One turn moves every row onto another: examples first, then more rows asked:
rokap: [-11.9  23.5  -2.0  13.2  11.9   4.6  -1.4  -9.3  15.8  23.6   7.9   8.2]
rupup: [-13.0  16.9   8.5 -18.0   9.2  19.2  -3.8  -0.4  16.8  22.6   3.7 -10.0]
nuzi: [  0.1  12.9 -17.9 -22.7   9.9 -14.1  -9.0  -3.3  23.8  -9.6   0.4  14.8]
Petis: [ 16.0  -1.2 -18.2 -33.6  11.1   3.7   8.1 -14.9  -7.2  10.3  14.4   2.0]
sava: [ -5.6   7.8 -22.2  16.2   7.7  11.1  -7.5  -1.6  -5.5  25.6  11.2  11.0]
vif: [ -5.5 -12.1 -23.8 -10.0   2.4 -10.3  -1.5 -15.5  -6.5  23.8 -12.3   8.6]
volo: [ 10.7   2.8 -15.2 -31.8  15.0   3.4  13.1 -13.1 -14.2  17.0  13.8   6.5]
rifin: [ -3.5   3.5 -32.6  -8.1 -12.1  -8.2 -10.9  -5.7  13.7   0.1 -12.7   7.8]
virir: [-20.4  17.4  -5.6 -26.2  15.6  10.5  20.9  -4.3  17.4  15.3   5.7  13.0]
beba: [-13.9  23.5 -11.2 -19.4  17.8 -16.9   0.9  -0.9   9.0   5.6  -0.2  25.2]
nedi: [  1.0  16.4  -8.9 -14.8   1.1  -4.2   3.2 -35.4  -5.1   4.4  15.9  20.9]
kap: [ -5.2  10.5 -14.1  -0.3   0.9  -0.8  -6.3   4.0   1.3  11.7 -25.5   0.7]
Vog: [ -2.9   3.6 -33.8  11.3  -1.2   8.6 -10.2  -7.5   3.4  17.5  19.0  13.3]
Zoluk: [ -8.5   8.4 -16.7 -30.4   6.2  10.3  12.2  -9.8  32.3   0.9  10.3   9.5]
sako: [-18.7  14.7 -25.8  -4.7  -5.2 -13.5   1.7  -4.2  -1.2  16.4 -10.7  19.4]
Zerik: [ -1.3  18.9  -1.2 -15.4  22.5  -6.1  -9.1   5.2  12.2   0.6 -13.6   8.4]
nupog: [-10.8  18.6 -17.8   7.5  -1.1  -1.5  -4.1 -18.7  27.0  13.9  20.9  14.1]
kemem: [  5.9  -0.3 -24.0  14.9   3.6  15.1 -14.7  -2.1   4.8  15.4   7.8   1.8]
masov: [ 17.5   8.1  -4.3 -12.2   2.0   4.1  -8.3 -30.9   4.0  -7.3   3.7   4.3]
tetep: [ -2.3 -12.4 -21.5 -10.4   0.8  -9.4  -3.5 -14.9  -5.8  22.1 -16.7   4.2]
rido: [-27.1  19.0  -8.4 -23.5   2.1   6.0   4.9 -10.9  15.2  26.0  22.4   9.2]
Vedeg: [-26.5   7.5 -14.4 -21.1   0.3  17.6   0.2 -17.9  -7.1   9.9  24.9   4.4]
zozur: [-12.7  -0.9 -14.6 -20.7  -1.9  23.9  -8.5 -17.3   2.5  -0.9  17.3  -9.5]
Foma: [ -7.9   6.9 -12.9 -23.3  -6.2  13.0  -8.7 -11.2  31.8   8.2  19.5  -5.2]
tep: [ -4.7  11.3  -1.3 -23.8  17.2  19.1   8.7   0.4  23.9   5.7  -3.5  -1.7]
lera: [  0.4  15.5  -7.7  12.7   5.1   7.1 -11.7 -11.1  30.9  10.6   9.7  -1.5]
tus: [-19.2   6.6  -3.3 -15.6   6.9  28.2  -4.0 -11.1 -10.9  10.0  11.5  -8.6]
mina: [ -1.8 -13.8 -24.8 -11.7  -1.8 -10.5  -3.4 -17.2  -2.9  17.5 -13.9   5.1]
saku: [ 15.8   1.3 -10.8 -29.5  15.2   6.9   6.6 -10.9 -11.0  14.3   8.4  -1.2]
gove: [  6.6  18.2   8.3  -6.9  12.7   6.4   0.0 -23.8 -12.1   8.8  -1.4   9.8]

Vedeg goes to zozur
tep goes to virir
mina goes to tetep
Where do these go?
Petis goes to saku
nupog goes to lera
Vog goes to kemem
beba goes to nuzi
rupup goes to rido
rifin goes to kap
gove goes to nedi

One turn moves every row onto another: examples first, then more rows asked:
gimib: [-29.0 -27.6  -6.4  -4.4  13.4 -23.8 -31.6  11.1 -21.8 -33.3 -29.8  -7.1
 -12.8  -2.4  -7.8  -6.4]
kivit: [ -0.6 -22.8  -2.8 -20.8  15.4 -21.8 -19.6  20.9 -15.9 -12.0  -7.4  -9.0
 -13.5  16.0   2.1  -3.0]
kuz: [-14.1 -13.3  22.7  20.9  27.1 -22.0  -9.9 -11.0 -32.1  -4.0 -15.0 -17.2
  -4.5   9.3  -7.1  -5.7]
Nul: [-28.5  -8.0 -17.2  -0.8  20.9 -24.5  10.3  -8.1 -38.0 -16.0 -19.5   1.7
  -9.5  -7.6 -15.7   3.6]
paber: [-29.2 -11.6  12.7   4.3  18.7 -22.8  -9.2  -8.6 -11.3  11.9 -16.4 -25.0
  -3.1  11.2   8.9   9.1]
zusek: [-36.5 -26.9   1.9  12.5  20.9 -15.1   5.8   2.7   6.0 -14.1 -17.7 -28.0
  -4.6   8.6   8.9   1.2]
sego: [-23.8 -32.6  -4.0  17.8  26.2 -22.0  14.3  10.9 -13.7 -23.5 -17.7 -38.9
  -3.3  21.6  -2.4  -6.7]
mebu: [  2.7 -17.2  -8.7  -7.6   7.4 -11.1 -17.8   4.1 -12.4 -16.7 -28.1 -22.5
   2.2  30.0   8.1  12.2]
kat: [ -6.2 -23.9 -10.2  15.7  26.2 -38.0 -11.7   2.5  -7.6 -10.7 -16.7  -1.6
   1.1  14.9 -30.6  22.3]
zuf: [  5.6 -23.8 -24.4  15.7  22.1 -25.1 -15.0  -1.3  -7.5 -20.3 -29.4 -17.4
  14.0  18.0   2.8  19.6]
nuza: [  9.2 -34.9 -21.2 -13.6  30.5 -31.9  -8.6   7.3 -17.0  -1.1 -12.6 -14.2
   0.8  15.1  -1.6  13.6]
Desu: [-31.9 -25.4 -25.7 -14.8   5.4 -28.2   4.5  -3.0 -28.4 -13.1 -13.6 -12.1
  -7.6   2.5 -13.7  -3.6]
nini: [-29.5 -11.2 -16.2   9.1  30.1 -26.7 -16.6  10.1 -21.6 -28.1 -42.8   5.3
  -5.7   0.0  -7.2  18.4]
Fiki: [-37.2 -12.1 -15.4 -10.9   8.2 -21.5   1.9  -4.0 -26.0 -14.7 -15.2   0.8
 -11.3  -5.5 -10.3  -1.1]
bipak: [-34.4 -18.8 -10.0  16.2  18.0 -39.8  -2.2  11.3  -8.7  -0.3 -14.9 -33.0
   4.4  26.1   1.4   5.9]
Vani: [-24.6 -20.6  17.0  13.8  31.0  -6.4   8.2 -10.1  -5.1 -12.0 -23.1 -12.9
  -3.1   6.9   1.9   6.0]
palol: [-12.4 -24.4  10.8  20.6  35.9 -11.2  16.6  -1.9 -23.5 -19.5 -23.3 -22.4
  -2.6  19.7  -9.0  -2.0]
runu: [-12.0  -7.1   3.2  -5.3  15.0 -26.9 -17.2  10.1 -23.6 -12.2 -12.5 -39.2
 -32.2   0.9  -2.1   9.5]
gel: [ -9.9 -21.2  -1.3  20.5  25.8 -36.5 -25.0  -2.5 -12.7 -18.1  -7.8 -17.5
 -17.5 -17.1 -13.5   9.1]
Mepu: [-14.9 -20.2 -21.2  -6.8  35.4 -26.3  -6.0  -0.3 -34.8 -14.3 -46.9 -17.4
  -4.4  10.9  -7.8  26.8]
delin: [-18.6 -20.1   0.3  32.3  27.5 -39.1  -2.2   9.0 -28.5 -13.7 -12.8 -24.9
   5.0  22.6 -15.5  -7.7]
zosi: [-24.2 -21.2 -27.4  -4.3  18.0 -30.9  13.1  -7.5 -40.3 -15.1 -18.1 -12.0
  -4.7   1.6 -18.8   0.4]
Fep: [ -6.4  -1.2  -3.6   3.6  29.8 -28.1 -17.1  25.0 -19.6 -23.7  -8.7  -0.1
 -19.8  -4.1   7.8   2.5]
Zik: [-14.1 -37.7 -13.8 -19.6  18.6 -21.4 -20.3   1.2 -35.5 -19.5 -34.8 -30.2
 -10.8   8.7  -6.6   1.4]
pum: [  0.5  -4.0   1.6   6.3  11.3 -11.0 -23.9   8.7 -22.0 -31.5 -24.0 -23.9
 -12.0   9.5  14.8   0.6]
Zer: [  2.9 -14.9 -22.3  11.2  44.1 -37.7  -5.8  11.6 -20.8 -12.6 -16.0  -5.5
  -5.0  -5.2   3.8  19.7]
tuni: [ -8.2  -9.3  -6.4  -8.4  15.7 -28.8  -3.6  15.6 -17.4  -5.9 -20.2 -25.1
 -13.4  34.1 -19.3  23.8]
kime: [  1.3 -10.5 -15.1  28.8  25.9 -24.0 -20.5   2.6 -17.1 -34.1 -25.1 -16.7
   0.2  -2.5   8.7   8.3]

gel goes to runu
kime goes to pum
Where do these go?
Vani goes to zusek
Fep goes to kivit
delin goes to kuz
Desu goes to zosi
Mepu goes to nini

